In the rows, 128 means zero.
Named turns come first, each shown by rows before and after it. Which turns, in which order, take the first row of each pair that follows to the second? Write the first one first, as in the answered first pair.
turn B:
[150 171 105  89 120 170 149  96 129 122 109 148  99 109 124 103 100 110
 135 129 118  84 105] |-> [172 149 100  97 132 162 129  74 132  98 118 157 116 124 111  98 107 111
 133 112 112  77 112]
[116 136 124 127 126 131 153 130 117 141 111 117 111 125 143 138 133 131
 122 127 133 117 120] |-> [110 129 114 117 144 129 133 107 136 128 116 130 123 136 138 133 135 128
 108 111 133 119 129]
[161 104 141 150 121 115  91 107 132  74 139 127 157 102 149 115 168 122
 139  90 101 107 120] |-> [148 146 159 153  88 122 142 153  97 116 126 110 116  71 170 127 158 131
 151 123  99 105 110]
[118 114 110 120 122 118 144  97 157 109 121 140 119 118 139 141 144 147
 126 115 107 131 124] |-> [133 102 115 130 119 120 148 113 149 108 121 126 125 115 136 142 146 149
 131 118 102 121 122]
turn S:
[131 130 150 152 118 119 146 136 131 124 132 108 126 123 143 128 166 147
 134 141 116 144 131] |-> [124 118 148 153 131 119 131 133 136 120 133 106 131 134 138 127 164 151
 123 144 125 147 139]
[166  85 111 146 124 120 138 100 128 134 143 128 131 139 119 131 133 122
 146 100 117 119 129] |-> [165  98 114 147 106 121 146 103 131 143 140 120 120 127 135 139 144 122
 149 102 104 123 129]
[130 183 108 107 101 127 159  97 143 141 104 139 109 104 178 131 135 135
 136 107 101 124 112] |-> [103 185 115 106 119 122 146  97 159 128 103 137 110 118 189 122 150 138
 119 122 115 143 121]
turn A:
[108  99 121 127 117 122 133 152 106  68 147 126 140 138 145 123 108 134
 127  96  73 120 107] |-> [108  87 123 139 127 114 142 154 109  80 159 118 141 140 137 133 109 140
 127  97  77 136 118]
[151 139 112 115 107 132 156 122 125 132 138 128 113 154 107 113 108 129
 129 154  87  94 116] |-> [149 124 125 123 113 138 131 139 131 104 150 119 136 168  87  95 122 134
 124 163  96 111 124]
[177 119 118 127  85 135 179 118 107 140 124 120 126 119 122 150  99 126
 158  89 104  95 110] |-> [181 123 145  95  95 159 106 128 116  88 122 137 156 139  94  95 102 129
 148 107 112  97 108]
[118 146 139 135 128 136 132 164 137 109 174 148 128 123 117 122 112 139
 128 157 134 101 118] |-> [119 137 139 150 136 125 150 171 132 123 174 150 123 124 123 132 118 139
 129 155 140 103 119]
Now pairs of rows:
Between the rows of a pair lie 2 to 3 turns.
[137 118 149 131  74 106  99 159 119 130  82 132 140 116 132 142 142 126
 104 154  68 125 114] |-> [101 126 150 115  97 109  81 149 140 127  86 139 138 124 144 143 144 130
  84 165  75 141 122]	S, B
[ 78 139 134 111 174 114  98 131 129 139 118 156 145 146 115 106 120 126
 123 155 153 142 143] |-> [ 79 154 142 124 145 115 128 166 108 159 120 140 127 119 126 116 120 133
 135 174 151 146 135]	B, B, B
[101 195 147  93 112 118 120 123 161  78 108 134 124 104 206 113 185 151
 109 140  84 149 144] |-> [132  96 132 164 158  89 100 104 163  74 149 113 160 142 152 131 208 146
 106 114 108 175 161]	B, A, S
[162 120 133 119 118 156 108 120 123 120 146 144 136 144  78 124  97 126
 149 114 137  99 114] |-> [154 141 155 131  93 156 124 165 102 135 141 121 122 119  97 127 105 129
 159 145 136 106 108]	B, A, S
[161 122 146 118  69 128 144 109 145 105 112  86 129 126 159 135 173 127
 164 132  55 113  78] |-> [ 82 161 163 100 104 124 115 144 156 108 112  87 126 134 171 122 187 137
 131 197 110 151 105]	A, B, S
[131 146 138 147  82 118 178 148 133 132 114 101 102  96 191 153 160 142
 142 133 105 135 131] |-> [151 138 148 108  91 148  98 117 159  61 111 124 143 124 161  94 173 145
 131 116  84 121 127]	A, B, B
[ 95 166 128 133 124 118 147 173 137 155 112 106 115  97 185 131 125 140
 100 149 135 146 108] |-> [102 106 127 172 170  93 117 144 159 125 140 106 146 135 158 133 152 134
  85 126 146 168 131]	A, B, A
[ 99 149 138 143 123 111 139 121 157 147 135 104 155 118 171 165 133 112
  94 132 102 147 145] |-> [102 145 140 148 132 110 131 123 155 140 141 105 161 122 161 155 138 114
  90 137 114 154 151]	A, A, A
[108 110 142 142 158  99 124 126 168  99 146 109 122 131 167 138 202 152
 116 126 108 164 160] |-> [ 91 131 137 134 168 100 130 125 175 109 140 113 112 126 178 139 192 150
 108 133 117 171 158]	B, B, B
[128  97 165 148 121 141  63 183  80 122 132 110 126 146  64  86 150 148
 137 141 157 119 109] |-> [109 100 153 129 145 134  46 150 104 104 132 132 141 156  64  77 141 149
 121 128 160 126 117]	B, B, B
[ 82 145 134 140 138 113 144 163 109 165 124 114 109 125 147 145 112 130
 132 174 155 150 147] |-> [ 82 159 148 102 133 134  90 160 116 123 111 138 124 130 129 102 106 133
 125 181 149 142 136]	A, A
[161 107 105 127 106 136 134 109 123 126 125 136 137 123 104 132  98 123
 144  88 102 102 104] |-> [122 157 145  94 108 154  98 153 122  99 116 130 136 123 130  96 123 127
 130 144 112 128 106]	B, S, A
[127 130 134 140  69 113 137 118 139 133 142 123  96 111 180 127 132 137
 138 100 129 120 120] |-> [103 128 145 139 101 111  97 129 145 109 153 118 110 132 174 104 155 144
 123 118 148 143 135]	S, A, A
[119 191 105 116  85 127 190  95 133 171  85 150  83 111 160 162 122 130
 120 101 114  93 115] |-> [164  78 151 207 122 120 131 165 105 127 137  86 139 155  97 140 194 137
 127 119 134 135 139]	A, B, A
[113 123 119 145 132  94 172 104 151 140 125 109 102 111 188 161 168 137
 121 120 118 150 158] |-> [111 105 107 137 164  95 133  76 169 122 132 125 125 142 165 149 164 132
 104 107 125 154 164]	B, S
[ 69 180 148 119 126 134 137 185 115  97 125 113 132 142 141 100 108 165
 117 159 132 109 136] |-> [ 61 148 138 148 155 121 138 182 118 105 147 110 145 160 121 114 110 159
 117 159 161 122 147]	A, S
[ 99 135 160 114 140 144 102 183 104 123 142 126 134 137 101 103 113 118
 124 165 173 143 132] |-> [121 158 118 102 107 143 160 145  93 164 124 142 104 115 114 134  69 108
 141 130 151 110 112]	S, A, A
[125 121  95 118 163 115 124  78 174 125 128 128 107 157 121 151 135 134
 111  83 102 159 129] |-> [125 146 110 140 122 115 179 133 132 162 116  95  77 121 148 165 144 143
 137 120 100 159 118]	B, S, B
[161 153 161 123 108 182 109 150 154  76 107 122 159 162 139 133 193 155
 144 123 113 142 128] |-> [148 167 160 105 115 180  99 139 165  77 106 138 156 164 144 128 187 151
 132 121 117 150 132]	B, B, B
[119 109  96 121 157 123 105  97 141 132 151 150 153 150  82 142 100 120
 113 133 155 135 140] |-> [171  96 115 159 101 125 153 147  94 146 149 109 143 118  86 154 116 125
 148 132 126 120 117]	B, S
[ 57 191 127 120 128 125 152 140 132 160 114 122 103 123 142 156 122 134
 107 173 151 161 143] |-> [131 107 105 122 156 126  91  67 159 103 134 154 164 168  77 137 103 118
 106  96 136 126 143]	B, S
[152 101 124 139 104 125 172  92 123 120 119 137  94 119 169 145 141 121
 123 100 102 131 135] |-> [113 124 128 124 122 120 168  95 139 124 115 141  91 122 176 142 149 124
 104 118 117 153 146]	B, S
[184  59 127 149  96 135 112 132 104  94 153 113 155 126 128 125 168 128
 117 120  92 119 126] |-> [182  83 120 147  79 128 147 127 102 117 143 112 133 107 159 140 168 128
 122 112  77 111 116]	S, A
[140 112 163 136 105 142  95 163  94 123 133 117 152 140  89 100 120 137
 158 158 146 126 107] |-> [142 127 160 111  87 156  98 150  98 122 120 128 149 128  93  94 105 136
 153 148 129 106 103]	A, A, A
[122 109 114 139 160 139 101 106 122 127 134 144 136 152 108 133 104 127
 115 132 156 130 145] |-> [110 131 112 127 160 141 122 111 117 142 123 144 114 138 121 136  97 127
 112 148 165 131 146]	B, B, B
[ 85 139 137 133 175 111 128 149 136  84 136 139 115 136 126 129 174 148
 110 158 120 133 115] |-> [115 107 134 144 168 118 111 146 126  74 149 138 131 154  96 124 166 142
 122 140 109 123 111]	B, S
[ 97 150 172 123 134 145 100 190 118 103 140 113 115 143 138 108 172 130
 141 188 144 148 146] |-> [ 67 143 113 133 181 115 138 121 145 156 148 138 101 151 141 167 140 113
 115 151 168 158 157]	S, A, B
[182  97 106 143 108 135 151 127 103 151 135 125 136 117 101 139 101 128
 159  85 111 105 105] |-> [174  79 132 145 120 142 106 141 107 119 147 128 156 137  79 112 116 132
 150 104 123 116 112]	A, A
[108  97 116  98 148 144  85  91 143 116 104 165 158 156  85 116  88 136
 131 117 137  98 131] |-> [130  56 128 143 144 145  92 119 124 110 123 133 165 162  72 116 110 135
 148 123 143  97 140]	S, A
[116 116 149 142 144 118  95 157 131  92 131 116 138 145 124  96 150 129
 123 152 167 142 142] |-> [106 130 104 154 143  99 162 126 124 164 124 128 103 126 134 149 113 122
 128 136 177 130 141]	S, A, B
[113 108 148 139 140 122 118 189 113 143 142 104 129 138 105 108 138 131
 124 161 164 152 122] |-> [114 124 159 112 136 140  91 181 115 124 132 120 132 143 104  87 134 134
 128 157 156 142 117]	A, A, A
[102 155 130 156 127 109 145 135 155 122 116 111 123 124 167 128 166 137
 116 150 153 181 119] |-> [119 113 118 152 153 107 108 103 171 100 131 136 155 158 126 118 151 128
 110 119 155 170 125]	B, S
[122 132 169 101 125 163  74 182  97 109 122 154 162 146  81  72 112 126
 136 173 143 111 103] |-> [ 61 171 121 109 147 130 162 149 103 197 115 159 106 120 130 141  84 118
 125 174 170 128 117]	A, B, A
[102 141 116 134 157 117 126 106 154 118 131 148 132 135 142 133 155 126
 113 132 127 148 132] |-> [136 159 127 129 101 135 150 126 121 129 115 136 115 106 157 131 137 132
 140 135 102 119 110]	B, B, A
